The rows of M fall into several groups, and each row is roughly a mix of its group's hidden directions; one row fits no group.
M, 96 rows:
[[  8  -5   0   4 -23  10 -24  -4  13  -1]
 [-14  19   1  23   4  -3  -1 -12  -9 -13]
 [ -4   4   4 -10  -6  22 -12 -14  14 -17]
 [ 14  -2   6  -2 -15  22 -18 -12   6  -5]
 [ 12   5 -17 -16   0  -9  -3 -12 -23   4]
 [ 12  17   8 -18  18 -12   9   5  -3 -11]
 [-14   1  -2  11   8 -24  15   2 -12  12]
 [  7  22  -9 -13   3  -2  -9  20   1 -15]
 [ 23 -12   8 -20   9 -10  -8   6  -1  -9]
 [ -1   4  11  20   4 -24   7  17   5  -4]
 [ 18   3   2   3 -23   0 -22   7   8  -1]
 [ 15  19  22  -9   3   0 -11   8  -2 -14]
 [  6   3 -13  19  -8 -22  -8   4 -14   9]
 [ -5   0  -1   7  13 -26  19  14   0   6]
 [ 19  18   8  -6   7   3   1 -11 -14 -19]
 [  7  -7   7  20   9 -25  13  -9  -2   2]
 [  7 -11  11   6 -22  18 -11  -7  -3  14]
 [-18   2  -4   9  11 -20  17  -1 -13   9]
 [ 19 -20 -16  -1  -3 -15   3  -5 -15  -1]
 [ -3  -8  21  13  -4  -5   8 -22   3  14]
 [ 15 -12   6 -17  -5   9  -2 -27  -4  -1]
 [ 17  -9  21   3   4  -9  18   1  10  14]
 [-11 -15   8  18 -11   3  -1 -20  -1  16]
 [ -4  19  -7  -5  -4  19  -4  21  15   0]
 [-23   3 -12  26  -6  -5   4   2   3   9]
 [  3  12   0  14   8  -8   3 -24 -21  -1]
 [-11  -7  14  -1  -4   4  22  21   8  10]
 [ 18   7  17 -17  11  -2  -9 -11  -3 -15]
 [-12   3 -15  14   1 -12  -5  27   4   4]
 [-12  12   5  14  -1   7  16 -24  -4  10]
 [-24 -19  10   9 -10   4   0   0  17   2]
 [ -2 -19  12   8  -3   4  -3 -28  -8   7]
 [ -5   3   5  21  -5 -28   9   3  -1  10]
 [-20  -5  -6   9 -15  16 -11 -17   2  -9]
 [ 20  12  -6 -11  -1 -15 -10  20  -4  -6]
 [ 15  -7   3 -17   8 -12   6  25   6  -5]
 [  9 -20  17   0   6 -13  13 -18  -5   7]
 [ -2   0   0  18 -17   3 -17 -24  -1   1]
 [ -8 -17  12  -8   1  -1  12  12  16  20]
 [ -7   5   2  21  -6   9   7   7  19  20]
 [ -3  19  -9   4  -9  20  -4 -18 -10 -10]
 [ 19 -11 -19 -12  -7  -1 -18  -6  -7  -8]
 [ 11  14  10  17  -6   8   1 -21 -14  -5]
 [-12 -11   7  23  -5   7  -2 -19   6  14]
 [-21  -5  20   4   2  15   5 -12  11   9]
 [ -6  -3  -1  10  -3  -1  16  28  15   7]
 [ 15  -1   0  -6   4 -17  -6 -22 -20  -2]
 [  1  16  -5  12  11 -10   0 -23 -18   1]
 [ 23  -6   3  -9  14 -19  -7  -8 -11  -7]
 [ 20 -10   3 -28  -4  10  -4   7   4  -4]
 [ -9  -8  14  17 -16   2  -1 -21   1  13]
 [  8   2 -20 -15  11  -2  -4  25  -3  -7]
 [ 21   0 -18  -1   8 -19 -13  12   1  -2]
 [ 18  -3  21 -11  -5   1  -2   5  23  -2]
 [  2  21 -22   0   4 -10 -16   5  -2 -13]
 [ -2  18  10   4   5 -26   9  -8 -14   0]
 [ 10  20  -1 -20   6 -10  -3  14 -11 -12]
 [ 14  -6   3 -11 -11  24 -17  -3  10  -5]
 [-17  -3  -2  10 -11  11 -12 -24   8  -6]
 [  2   8 -13 -18   6  16 -14 -10 -11 -15]
 [ -8  -6  11  19  10 -21  13 -13   0   8]
 [  3 -20   1 -17  -7   5   0  20  15   9]
 [-14   2  -9  20   1 -15   5 -10 -18  11]
 [-14  -5  21   7   6  -3  20  -8   8  15]
 [-18  13   6  26   9 -13   6  -1  -3  -2]
 [-25  12  -3  24  -6   5   8   2   4   3]
 [  3  -4  12   3 -16   9   2  16  27  -4]
 [-27   7 -18  10  -3   3   2  16   5   2]
 [ 19  -2  -4 -24  -2   9 -16  -2  -7 -12]
 [ 15  12   7 -21  19  -7  -3  12  -8   1]
 [ 22  -2  -9 -14  -1  -1 -17   9  -5 -19]
 [-23  -6 -10  12  -6  17   1   7  16   5]
 [ 18   2  -2  -6  15 -26   1   0   2 -14]
 [ -8  10   8 -10   1  25   6   3  19  12]
 [ 20  -5   5  -2   1   6 -21 -16   1 -18]
 [ -3 -11   7   9   5 -18  23  -3   3  18]
 [ 30  -8  -6  -9   4 -14  -6   0  -8 -11]
 [  3  -2  -9 -16 -13  20  -8  20   9  -5]
 [ 13 -16   6  -1 -11  22  -8 -18  -2   5]
 [  0  15 -11 -12  -1   5  -1  29   5 -11]
 [ -8  10   5  -6  -4  22   7  19  17   8]
 [ -2   3   1  -3 -11  26 -14 -14   9 -14]
 [ -8 -18  12   7   0  -1   8 -25  -6  14]
 [ 17 -15   8   0   5 -23   5 -12 -14  -3]
 [-10  11   9 -16   5   1  18  24   5   4]
 [  6  -1 -20  -8   2 -10 -28  -9   0  -5]
 [-12   1 -10   5  17 -19   8 -10 -19   8]
 [ 17   7  14  -9  13  -5  -2 -19 -13 -13]
 [ -5  24 -16   0  -1  -8  -7  21  -6  -8]
 [ -6  13   8   3   5 -19  20  18   6  -6]
 [ -3   0  21 -10  15   3  15   1  22   0]
 [  8  20 -11 -14  -6  12  -6  21   1  -2]
 [ -5   8   4   2  14 -26  20   8  -4   3]
 [  8  10  20  -4  -3  17  21 -12   3  -4]
 [  2  11  -7 -16  -4  16  -9  26   3  -7]
 [ 11 -25  19  -1   1   1   9 -17  -2   7]]

Here is one row of each group, with its name. Which group are the others in?
[  5  14  -6   2 -13  24   6 -20  -6  -6]
<42>
[ -3 -16  13  14   1   2  12 -15  14  17]
<34>
[  5  -6   6  12  -1 -22  13  19   4  15]
<11>

[ 15  -6   9  -6   4 -19   0 -16 -22  -3]
<34>
[ -1 -25  -9  -2 -12  25  -4  -3  -1   0]
<34>
[-17 -12  14  19   6 -17  12   4   5  -3]
<34>
[-11  21 -14  -2  -9  22  -6  10  -1  -2]
<42>
[ 16 -14   0 -26  -7  11  -9   8   5  -6]
<42>
[ -5 -17  -9   9   0  -6  10  17 -10  22]
<11>
[ 13 -14 -10 -15  -7   3 -22  -9  -5 -13]
<42>
[-16   3  21   7  10  -3   1 -24  -4  -4]
<42>
[ 14  12 -10 -14  -1  12 -14 -14 -14 -12]
<42>
